rotation ticks, each row followed by its count of ticks
The counts run from 0 to 491.
| -42 | -46 |  28 | -16 |   4 | -16 | -12 |  28 |  53 |  26 | -14 | -56 |  13 | -23 |   1 |  21 | -19 |  11 |  35 | -12 | -35 |  -2 |  15 |  22 | -10 | -14 |  18 | -63 |  -6 | -23 |  15 | -10 | -23 |   3 |   5 |  33 | -11 |   4 | -27 |   2 |  -1 |  -6 |  -8 | -27 | -12 |  10 |  27 |   0 |  -9 | -27 |  31 | -41 |  32 |   2 |  18 |   0 |   8 | -28 | -25 | -10 | -22 |  34 | -28 |  491
| -42 | -44 |  14 | -25 |   0 |   1 |   8 |  20 |  65 |  27 |  15 | -20 |  30 | -41 | -20 |  -2 |  -9 |  41 |  45 | -12 | -17 | -36 |  -7 |   5 |  -6 |   4 |  54 | -34 |  27 |  -5 |   2 |  -7 | -43 |  34 |  14 |   4 | -14 |  23 | -25 |  13 |  11 |  -1 |  30 |   1 |   1 |  21 |   5 |   3 |  -2 |  -2 |  10 | -18 |  33 |   3 |   7 |  -8 |  14 |   8 | -27 |   2 | -40 |  45 |  -8 |  456
|  -9 | -11 |  16 | -36 | -24 |  10 |   1 |  28 |  38 |  28 |   6 | -19 |  17 | -23 | -16 |  21 |  -1 |  16 |  45 |  -6 | -24 | -21 |  34 | -31 | -19 |  -5 |  59 | -46 |  28 |  -9 |  17 |   0 | -26 |   8 |  -3 |  18 | -11 |  19 | -45 |  -2 |  -9 |  -1 |   0 |  35 |  23 |   5 |  18 |  27 | -26 | -47 |   6 | -25 |  31 |  -6 |  15 |   0 |  17 |   4 | -17 |  12 | -40 |  25 | -29 |  423
| -10 | -57 |  19 | -21 |  -6 |   2 |  -3 |  13 |  52 |  27 |  -4 | -47 |  13 |  -5 | -24 |  39 | -23 |  26 |  41 |  -1 | -21 |  -9 |  26 |   8 | -23 | -28 |  28 | -41 |  10 | -19 |  10 |   0 | -39 |   9 |  17 |  34 |  -3 |  -6 | -35 |   6 | -20 |  12 |  19 |   6 |   6 | -24 | -10 |  34 | -28 | -28 |  28 | -34 |  29 |   9 |  -4 |  -7 |  11 |  -3 |   6 |  -1 | -22 |  24 | -38 |  346
| -38 | -40 |  24 | -26 |   7 |  19 |  -1 |   8 |  50 |  18 | -21 | -57 |  22 | -14 |  -6 |  27 | -13 |  21 |  60 |  -7 | -20 | -19 |  25 |  17 | -21 | -14 |  29 | -43 |  20 | -12 |   8 |  -9 | -32 |   6 |  33 |   8 |  10 |  20 | -28 |  15 |  -5 |  -1 |   1 | -22 |   6 |  -4 |   3 |  36 | -12 | -32 |  20 | -28 |  33 |  -3 | -19 | -24 |  -2 |  -8 | -30 | -24 | -23 |  27 | -25 |  451
| -51 | -13 |  40 | -17 |  -3 |  -4 | -16 |  37 |  57 |  43 | -10 | -34 |  16 | -40 |   9 |  12 |  -8 |  19 |  42 | -16 | -17 | -10 | -16 |   2 |   0 |   9 |  36 | -34 |  -3 | -17 |  20 |  -8 | -47 |  22 |   4 |  46 |  -8 |  25 | -30 |   2 | -16 |  -4 |  16 | -18 | -20 |  19 |  18 |   7 |  -8 | -31 |  25 | -19 |  43 |  -2 |  27 |   1 |  -4 | -24 | -12 |  -3 | -25 |  24 | -30 |  312
| -20 | -44 |  21 | -38 |  -6 |  -2 |   4 |  27 |  50 |  22 |  31 | -37 |  17 | -26 | -25 |  41 | -23 |  16 |  27 |  -4 | -41 |  -9 |  24 |   0 |  -5 | -24 |  24 | -64 |   5 | -23 |   9 |   4 | -13 |  -4 |  -5 |  24 | -29 |  -8 | -38 |   3 |  13 | -15 |   9 |  10 |  16 |  10 |  32 |  11 | -17 | -16 |  23 | -36 |  23 |   9 |  23 |  -2 |  17 | -15 |  -9 |  -8 | -24 |  36 | -24 |  301
| -11 | -19 |  26 | -45 | -18 |   7 | -14 |  29 |  46 |  29 |  11 | -21 |  17 | -24 | -20 |  34 | -16 |  11 |  44 |   6 | -31 |  -9 |  33 | -21 |  -1 |  -3 |  42 | -52 |  25 | -25 |   7 |   5 | -14 |  -2 |  -4 |  19 | -16 |  13 | -44 |  -2 |   7 | -10 |   1 |  32 |  25 |   5 |  32 |  23 | -24 | -27 |  18 | -21 |  27 |  -5 |  19 |  -6 |  24 | -14 | -10 | -10 | -25 |  26 | -30 |  24
| -33 | -29 |  20 | -28 |   2 |   1 |  -5 |  34 |  44 |  16 | -10 | -42 |  18 | -31 |  -8 |   7 |  -5 |  16 |  55 | -16 | -39 | -21 |  31 |  -1 |  -8 |   0 |  50 | -65 |  36 | -15 |  10 | -12 | -18 |   5 |  14 |  -7 | -12 |  17 | -30 |   7 |  11 | -13 | -18 |  -2 |   2 |  21 |  32 |   9 | -11 | -25 |   3 | -33 |  21 | -12 |   1 |  -1 |   9 |  -3 | -43 | -13 | -36 |  35 | -10 |  276
| -36 | -51 |  16 | -25 |   2 |  -4 | -14 |  24 |  50 |  17 |   2 | -42 |  17 | -12 | -16 |  36 | -26 |  10 |  53 |  -6 | -37 | -14 |  27 |  18 |  -8 | -15 |  29 | -53 |  22 | -23 |   0 |   1 | -14 |  -5 |  17 |   5 | -16 |  10 | -21 |  12 |  15 |  -9 | -15 | -14 |   5 |   6 |  20 |   3 | -26 |   0 |  25 | -34 |  27 |  -3 |  -6 |  -3 |  30 | -10 | -32 | -15 | -28 |  47 |  -4 |  38
|  -3 | -53 |  11 | -31 | -11 |   2 |  -2 |  28 |  48 |  22 |  13 | -32 |  16 | -18 | -28 |  28 | -13 |  22 |  54 |   3 | -30 | -22 |  36 | -11 | -20 | -11 |  49 | -43 |  31 | -11 |  -2 |   5 | -19 |   8 |   7 |   9 | -19 |  15 | -36 |   8 |   4 |  -1 |  10 |  31 |  13 |  -9 |  12 |   8 | -30 | -12 |  23 | -25 |  33 |  -3 |   0 |   3 |  23 |   3 | -10 |   5 | -41 |  36 | -23 |  480
| -41 | -40 |  -1 | -31 |  -9 |  -2 |   5 |  15 |  53 |  21 |  36 |  -7 |  31 | -34 |  -8 |   5 |  -8 |  35 |  35 | -11 | -35 | -24 |  -8 |   0 |  -6 |  -4 |  52 | -35 |  23 |  -7 |   3 | -11 | -42 |  24 |   4 |   6 | -24 |  28 | -31 |   7 |   7 |   8 |  21 |   5 |   4 |  24 |  16 |  -3 | -19 | -11 |  11 | -21 |  32 |  -2 |  24 |  -3 |  18 |  11 | -23 |  10 | -51 |  48 |  -7 |  1
| -36 | -32 |  41 | -16 |  -2 | -10 | -18 |  35 |  54 |  30 |  -7 | -40 |  10 | -27 |   4 |  23 | -27 |  11 |  39 |  -5 | -21 | -13 |   5 |   6 | -11 |  -4 |  24 | -43 |  -7 | -21 |  10 |  -6 | -30 |  11 |   6 |  49 | -17 |  23 | -31 |  -5 |  -7 |   7 |  15 | -10 | -17 |   8 |  21 |   0 | -11 | -23 |  41 | -26 |  47 |   5 |  26 |  -8 |  10 | -23 | -17 |   1 | -27 |  22 | -29 |  153
| -46 | -45 |  27 | -23 |   2 |   3 | -20 |  13 |  64 |  23 |  -4 | -36 |  25 |  -7 |   1 |  50 | -21 |  11 |  45 |   0 | -32 | -14 |   6 |  16 |  -3 | -19 |  10 | -35 |   3 |  -8 |   3 |   1 | -34 |   6 |  14 |  29 |   0 |  22 | -23 |  17 |  -8 |  -5 | -12 | -24 |  -9 |   1 |   8 |  24 | -31 | -25 |  35 | -27 |  43 |  -2 |   9 | -15 |  17 | -19 | -23 | -25 | -23 |  36 | -14 |  95
| -25 | -29 |  22 | -32 | -19 |   3 |  -6 |  12 |  57 |  24 |  13 | -35 |  19 |  -4 | -15 |  54 | -10 |   3 |  33 |   2 | -30 |  -4 |  19 |  -4 |  -6 | -17 |  18 | -41 |   3 | -18 |  17 |   7 | -38 |   6 |   4 |  41 |   1 |   6 | -36 |   7 | -35 |  -4 |   0 |   5 |  10 | -17 |   7 |  39 | -49 | -38 |  27 | -28 |  37 |  -1 |  17 |  -4 |  22 | -27 |   3 | -11 | -16 |  30 | -37 |  286
| -37 | -34 |  -2 | -34 | -10 |  12 |  23 |  -1 |  43 |  15 |  20 | -30 |  33 | -18 | -33 |  16 |   6 |  34 |  29 | -15 | -23 | -18 |  14 |  -2 | -16 | -19 |  45 | -47 |  21 |  -9 |  22 |  -5 | -58 |  11 |  12 |   7 |   0 |   8 | -31 |  12 | -14 |   4 |  22 |   4 |  24 |   4 |  -2 |  40 | -23 | -38 | -10 | -29 |  17 |   4 |  -1 | -15 |   0 |   4 | -10 |   3 | -32 |  34 | -30 |  205
| -38 | -21 |  28 | -27 |  -8 |  -8 | -19 |  37 |  64 |  31 |  18 | -28 |  23 | -30 |  -4 |  33 | -11 |   6 |  37 | -13 | -37 | -11 |   4 |   1 |  16 |   2 |  33 | -50 |  14 | -22 |   8 |   4 | -27 |  13 |  -4 |  31 | -19 |   8 | -29 |   8 |   2 | -23 |  -5 |  -3 | -12 |  21 |  37 |   1 | -25 | -14 |  24 | -29 |  31 | -10 |  31 |   0 |  24 | -30 | -19 | -12 | -22 |  35 | -16 |  79
| -14 | -24 |   9 | -35 | -20 |   9 |  10 |  16 |  30 |  16 |   6 | -29 |  16 | -22 | -18 |  27 | -21 |  24 |  46 |  -2 | -39 |  -4 |  40 | -10 | -27 | -29 |  44 | -54 |   7 | -14 |  18 | -10 | -35 | -17 |  14 |  20 | -15 |  17 | -43 |  -8 |  -1 |  14 |   2 |   7 |  26 |  -3 |   8 |  24 | -25 | -49 |  17 | -28 |  22 |  13 |   8 | -13 |  19 |   2 | -20 |  12 | -40 |  30 | -36 |  246
| -15 | -44 |   7 | -30 | -16 |  12 |  12 |  12 |  49 |  18 |  10 | -35 |  24 | -12 | -30 |  32 |  11 |  17 |  44 | -10 | -29 | -21 |  26 | -10 | -25 | -13 |  49 | -49 |  37 |  -2 |  11 |  -2 | -41 |  19 |  12 |   2 |   5 |  -4 | -40 |  11 | -20 |  -2 |   5 |  23 |  22 |  -5 |  -2 |  41 | -31 | -41 |  -3 | -24 |  24 |  -7 | -10 |   0 |  -3 |   3 |  -9 |   2 | -33 |  31 | -25 |  482
| -26 | -41 |  33 | -26 |  -7 | -15 | -15 |  43 |  60 |  39 |   9 | -35 |  13 | -33 | -19 |  18 | -13 |  13 |  41 |  -7 | -28 | -14 |   8 |  -3 |   6 |   9 |  36 | -53 |  17 | -18 |   2 |   7 | -14 |  25 |  -1 |  26 | -21 |  -1 | -33 |   6 |   2 | -20 |  15 |  12 | -12 |  14 |  36 |  -9 | -13 |  -1 |  23 | -25 |  36 |  -6 |  26 |  10 |  10 | -28 |  -8 | -13 | -17 |  38 | -21 |  417
| -48 | -36 |  14 | -18 |   2 |  13 |   4 |  21 |  52 |  18 |  -9 | -30 |  23 | -29 |   0 |   3 | -14 |  41 |  55 |  -9 | -14 | -30 |   2 |   3 | -19 |  -3 |  50 | -30 |  19 |  -3 |  14 | -13 | -54 |  22 |  32 |  14 |   5 |  39 | -28 |   4 |  -5 |  13 |  14 | -17 |  -3 |   9 | -13 |  17 |  -7 | -26 |  21 | -12 |  42 |   6 |  -6 | -15 |   6 |   7 | -31 |  -1 | -44 |  33 | -18 |  352
| -44 | -14 |  39 | -23 |  -3 |  -3 | -19 |  31 |  53 |  35 |  -8 | -33 |  16 | -25 |  13 |  24 | -15 |  12 |  42 |  -4 | -22 |  -9 | -10 |   2 |  -5 |  -5 |  17 | -38 | -14 | -14 |  18 | -12 | -36 |  12 |   7 |  55 |  -9 |  21 | -34 |   5 | -19 |   6 |   7 | -24 | -20 |   6 |  14 |  13 | -18 | -39 |  35 | -22 |  54 |   2 |  27 |  -6 |   5 | -26 | -12 |  -5 | -26 |  20 | -37 |  152
| -19 | -47 |  27 | -45 |   1 |  16 | -21 |  21 |  51 |  21 |  25 | -25 |  19 | -13 | -12 |  51 |  -9 |  10 |  53 |  14 | -32 | -28 |  13 |  -5 |  -7 | -11 |  21 | -35 |  29 |  -3 | -16 |  11 | -14 |  20 |   2 |  14 | -11 |  21 | -40 |  18 |   2 | -10 |   7 |  23 |   3 |   1 |  18 |  37 | -28 | -22 |  28 | -16 |  44 |   1 |  10 | -13 |  13 | -15 | -14 | -18 | -34 |  30 | -12 |  200
| -43 | -64 |  16 | -23 |   3 |  -7 |  -6 |  18 |  70 |  25 |  23 | -23 |  24 | -28 | -12 |  23 |  -8 |  24 |  33 | -13 | -24 | -24 | -20 |  14 |  -6 |  -5 |  29 | -28 |  20 |  -2 |  -5 |  -4 | -44 |  42 |   6 |  18 | -11 |  16 | -25 |  16 |  -5 |  -2 |  30 |  -3 | -12 |  15 |   3 |   5 | -14 |   5 |  19 | -17 |  41 |  -2 |  17 |   1 |  12 |  -5 | -12 |  -7 | -32 |  45 |  -7 |  297
| -46 | -28 |  24 | -23 |   8 |  -2 |  -1 |  36 |  42 |  21 | -12 | -51 |  24 | -33 |  -1 |  -3 |  -2 |  25 |  52 | -26 | -25 | -27 |  16 |   4 | -14 |   1 |  52 | -58 |  29 | -12 |  15 | -17 | -26 |  20 |  14 |  -2 |  -1 |  17 | -29 |  11 |   4 |  -6 |   3 |  -9 |   0 |  23 |  26 |  14 |   6 | -32 |   1 | -22 |  26 |  -6 |  -1 |  -5 | -10 |  -6 | -43 |  -4 | -31 |  28 | -19 |  116
|   1 | -42 |  16 | -27 | -22 |   5 |  -4 |  27 |  47 |  22 |   7 | -32 |  14 | -12 | -30 |  33 | -26 |  17 |  46 |   3 | -30 |  -7 |  39 | -12 | -20 | -11 |  45 | -45 |  21 | -15 |  13 |   4 | -30 |   3 |   5 |  25 | -26 |  12 | -33 |  -6 |  -4 |   7 |   6 |  25 |  14 | -14 |   7 |   8 | -33 | -20 |  35 | -28 |  35 |   1 |   7 |   5 |  32 |  -5 |   1 |  13 | -32 |  30 | -30 |  185
| -13 | -46 |  29 | -16 |   4 |   0 | -10 |  28 |  43 |  27 | -20 | -58 |   5 | -23 | -12 |  16 | -35 |  28 |  53 |  -3 | -17 | -11 |  31 |   6 | -25 | -15 |  30 | -50 |   2 | -19 |   6 |  -5 | -30 |   3 |  30 |  34 | -17 |  15 | -30 |  -3 |  -1 |  12 |  15 |  -8 |   6 | -15 |   2 |   9 |  -6 | -21 |  36 | -36 |  35 |   9 |  -7 | -11 |   7 |  -9 | -14 |   9 | -28 |  18 | -37 |  449
|  -8 | -28 |  39 | -39 | -14 |   7 | -10 |  32 |  52 |  35 |   6 | -35 |   9 | -24 | -18 |  32 |  -7 |   9 |  42 |   4 | -18 | -12 |  17 | -19 |  -7 |  -5 |  31 | -43 |   6 | -12 |   7 |  13 | -23 |  18 |   0 |  37 | -11 |   0 | -44 |  -1 | -17 |  -8 |  23 |  27 |   7 |  -4 |  18 |  31 | -26 | -30 |  22 | -24 |  38 |   2 |  20 |  -4 |   3 | -25 |  14 |  -6 | -19 |  14 | -42 |  66
| -40 | -16 |  40 | -32 |   8 |   6 | -20 |  34 |  47 |  27 | -15 | -44 |  18 | -25 |  -1 |  27 | -21 |   6 |  53 |  -6 | -24 | -12 |  21 |   2 |   0 |  -7 |  26 | -53 |  10 | -23 |   8 |  -3 | -17 |  -4 |  10 |  28 | -13 |  23 | -28 |   7 |   6 | -16 | -15 | -15 |  -6 |   9 |  33 |  18 | -11 | -32 |  29 | -33 |  33 |   2 |  10 | -15 |  12 | -31 | -29 | -14 | -19 |  15 | -26 |  214
| -21 | -42 |  11 | -27 | -24 | -19 |   0 |  31 |  56 |  32 |  21 | -30 |  15 | -34 | -20 |  12 |   8 |  18 |  21 | -22 | -35 | -11 |  -1 | -12 |  -2 |   2 |  50 | -48 |  12 |  -8 |   9 |  -5 | -34 |  36 | -12 |  25 | -18 | -11 | -41 |   5 | -19 | -10 |  20 |  19 |  -5 |  17 |  23 |   0 | -22 | -13 |   4 | -31 |  26 |  -5 |  36 |  22 |   3 |  -7 |  -2 |  22 | -30 |  36 | -26 |  282
| -50 | -36 |  14 | -19 |   4 |  11 |  -3 |   8 |  43 |  15 | -19 | -50 |  30 | -15 |   4 |  12 |  14 |  24 |  55 | -16 | -24 | -20 |  18 |  13 | -23 |  -9 |  35 | -44 |  23 |  -2 |  13 | -15 | -39 |  11 |  28 |   6 |  18 |  18 | -35 |  18 | -15 |   4 | -12 | -20 |  -1 |   4 |   0 |  36 | -17 | -48 |   6 | -23 |  30 | -11 |  -4 | -11 |  -5 |  -6 | -40 | -14 | -28 |  32 | -16 |  292
